The rows of A fall into several groups, which share some directions, and each row is roughly a mix of its group's hidden directions.
A, 116 rows:
9  -14  11  15  24  42  30  26  -1  8  47
-19  -22  -17  7  -3  12  -56  -34  -23  -16  -20
-9  -26  -39  11  -29  -43  3  -35  -16  -15  6
-23  -48  25  -24  9  -1  7  -23  -20  31  27
32  16  31  -10  16  14  38  12  31  13  -37
25  -28  -31  -27  3  15  -24  14  -27  3  45
-17  11  27  -32  -21  -32  16  7  53  9  9
-9  -6  -29  47  -1  44  -24  -2  -31  -13  8
-25  -26  -26  17  -12  -22  1  -46  -26  1  33
0  36  24  -11  -15  -12  11  29  22  -13  -53
22  -9  -5  -9  35  49  -35  14  -27  -17  11
43  -5  -25  -27  14  16  -6  14  -45  -3  -29
18  -27  -43  -13  11  18  -44  -15  -20  -7  -26
-20  38  33  31  32  17  23  -6  27  17  -9
7  -19  14  4  35  14  43  -19  -3  41  31
-35  17  16  23  -1  3  13  -12  61  8  -20
1  -19  -5  55  29  18  14  -42  -8  14  7
19  -22  24  12  25  21  53  -5  -6  8  36
-7  -39  -17  -3  0  -5  33  -18  -4  22  55
-29  -33  16  18  4  1  9  -21  -20  25  52
2  -21  -43  43  6  -11  22  -33  -28  -7  -13
33  -6  -34  -43  -19  14  -34  28  4  -14  -1
-48  31  -14  27  -18  -15  0  -30  18  25  -15
8  22  21  -13  -7  -6  15  8  38  42  -46
2  20  -35  17  -12  -8  -46  -5  -13  -43  -25
29  -32  -21  -26  24  39  -23  9  -18  0  29
27  -27  -19  -18  13  8  -43  26  -20  -38  12
-1  46  42  -1  2  8  8  27  25  15  -35
13  19  47  -4  14  18  48  24  18  16  3
23  -19  -9  -57  12  1  -13  -13  -16  14  41
-6  21  -12  2  -21  37  -30  41  -26  -34  -2
-32  -12  -26  24  -20  -22  8  -54  -13  16  12
-8  -5  -11  37  -27  -11  4  -3  -20  -55  -32
16  -10  -51  -18  -14  -33  -26  -2  -19  -33  -11
-10  10  -1  52  26  31  -31  -4  -19  -26  -18
-33  17  5  20  -46  -50  -6  3  17  2  -6
36  -26  -15  -39  -17  5  -2  43  -2  -12  -29
52  -25  2  -38  5  -1  18  8  21  13  -31
-17  -24  -2  32  5  -18  22  -24  -4  14  58
-30  8  37  14  -4  -33  35  1  -14  18  38
10  -8  31  -54  -5  13  17  26  12  30  23
36  -25  -18  -21  24  -6  57  0  1  4  -15
-18  1  28  40  -23  -37  31  24  0  -5  25
-19  -35  -44  -9  -25  -24  -22  -23  -11  17  24
-4  -26  -49  13  -5  6  -55  -6  -20  -10  4
8  -43  -51  -15  0  -12  19  -32  8  -4  21
23  -35  -48  -35  -18  -21  2  -13  -10  -12  -20
2  0  -13  -59  -5  -25  7  -23  38  23  -3
23  14  17  -9  11  30  -33  57  -1  -14  -15
-4  16  45  -4  39  37  0  -16  -5  22  -30
-3  -4  7  52  52  17  23  -12  -14  3  -13
-7  -32  -31  -16  -6  -43  1  -42  -27  1  11
-5  3  21  -14  -9  23  -34  47  -21  -13  39
16  -21  25  -49  17  28  9  18  -3  27  28
6  14  -47  56  -5  -19  -2  7  -7  -27  0
-14  -28  -13  21  19  -9  37  -46  13  2  35
-13  15  -20  20  25  -20  22  -60  -12  19  8
-11  3  35  -6  18  13  25  15  54  29  21
-21  -22  -45  19  -4  -15  -33  -36  -20  -16  14
-13  -27  -14  9  11  -17  3  -55  -31  12  34
-6  7  60  -31  18  25  14  20  9  21  -15
-14  40  -2  23  -24  -26  -18  9  4  -26  -46
0  -10  22  -23  -7  -22  60  -15  13  26  23
-32  47  12  13  23  -27  -13  -10  32  -19  -18
-7  13  -31  28  -18  -5  -47  -9  -15  -46  -1
16  10  27  13  27  36  11  37  29  35  -6
-12  30  25  -13  -20  -47  40  0  18  14  -16
13  -38  -25  8  23  30  -15  -18  -29  8  41
23  7  32  -18  34  42  24  25  11  -22  -16
-1  -19  -11  -34  -4  -8  -9  -54  -20  26  32
-8  28  4  40  27  17  36  -26  30  3  -23
14  -37  1  -9  25  -3  43  -10  4  9  50
16  4  -28  -19  -24  10  -49  31  -17  -22  25
26  52  4  -9  -5  19  -14  48  7  2  -22
6  4  26  27  -9  -34  52  34  -12  -12  1
12  21  -2  -6  -20  -31  53  -1  32  27  17
-12  18  -32  46  -27  -15  -29  1  -8  -35  8
-36  26  19  7  -20  -46  15  -23  32  9  11
-25  -17  -11  25  1  -26  17  -41  6  16  47
26  -18  -42  -32  -25  14  -37  14  1  -11  23
-10  47  24  11  15  4  -8  20  39  17  -37
-8  -7  -32  13  4  -23  23  -61  4  -25  -10
13  -26  -11  -36  17  32  -40  -29  -11  -1  -25
2  -7  32  -31  -16  24  5  49  19  15  32
11  -17  -23  -59  -34  -22  -20  -5  -4  7  18
-12  -24  -31  29  11  13  -22  -42  -23  5  35
20  -19  15  -45  17  -2  20  14  11  27  46
-25  -19  8  49  22  35  -32  1  -24  -12  0
15  -39  -3  -42  6  40  -28  21  -7  20  4
27  10  -57  -19  -28  -18  -24  -17  3  -20  6
6  -24  1  -17  20  -2  32  -27  13  48  -36
26  4  4  42  28  34  5  -16  7  4  -46
16  -32  -20  -47  15  1  9  -13  23  34  29
-11  -6  -21  -2  3  -15  -74  18  6  14  -5
7  -20  23  -19  26  12  16  3  8  20  63
6  -14  -41  6  14  1  6  -55  -27  -27  -13
-2  29  7  30  0  1  12  -5  -21  -45  -49
14  23  35  -16  9  6  38  21  37  28  -21
0  6  52  20  6  5  51  -13  -20  10  20
-11  -43  20  -2  29  32  8  -34  -6  25  26
32  -6  39  -32  -3  4  49  19  9  20  0
-37  19  24  39  14  -9  22  -24  13  33  18
36  -21  -6  -13  12  -11  21  19  -50  11  34
10  -23  -31  12  -3  2  -25  -26  -41  -46  0
10  -6  -27  -45  -13  17  -52  4  8  16  -20
11  -16  -7  -7  17  44  -49  9  -23  -27  20
-12  -30  -41  30  4  3  -20  -34  -28  -17  25
21  13  -1  -13  -6  32  -36  52  -5  -17  -27
20  -41  -52  -32  -12  -16  -4  -21  -12  -1  -2
-4  -33  -23  22  20  12  -2  -34  -18  14  50
-1  -13  -27  -2  -30  1  -18  -5  0  -48  -48
-18  -23  -38  25  -7  -7  -33  -35  -32  -16  13
-20  23  -19  55  -24  -28  -4  -12  9  -27  -11
13  -16  29  -19  24  23  44  15  17  37  17
27  16  25  -29  0  21  27  42  28  12  -22
13  -20  -33  -27  28  4  26  -52  9  -6  -9

Here is one row of each group, with its name. Which group are the others in?
13  -25  10  -2  24  -3  36  8  -1  34  54 : G
-20  44  11  42  -19  -16  -5  17  10  -29  -27 : T
7  20  34  20  24  37  18  33  23  30  -1 : M

-25  -19  -28  33  -2  2  2  -30  11  52  15 : M
4  35  32  -25  -23  -18  0  36  8  -21  -36 : G
10  26  36  -26  2  -2  26  30  37  26  -20 : M
-12  -15  33  -57  -4  3  -10  -28  -11  31  9 : T
-16  -6  9  21  48  -4  13  0  31  19  47 : M
5  -30  12  1  48  33  1  -11  -32  6  35 : T
17  -10  23  4  8  -11  53  -35  17  34  -16 : M
-22  -17  -39  12  -14  -21  -1  -50  -22  -23  15 : M
-10  -10  -44  -8  -17  -12  -13  -47  11  -21  -36 : G
-17  -12  -1  12  -7  26  -56  22  -13  -10  -41 : T
-8  4  -33  9  14  -19  18  -65  -14  -10  -12 : G
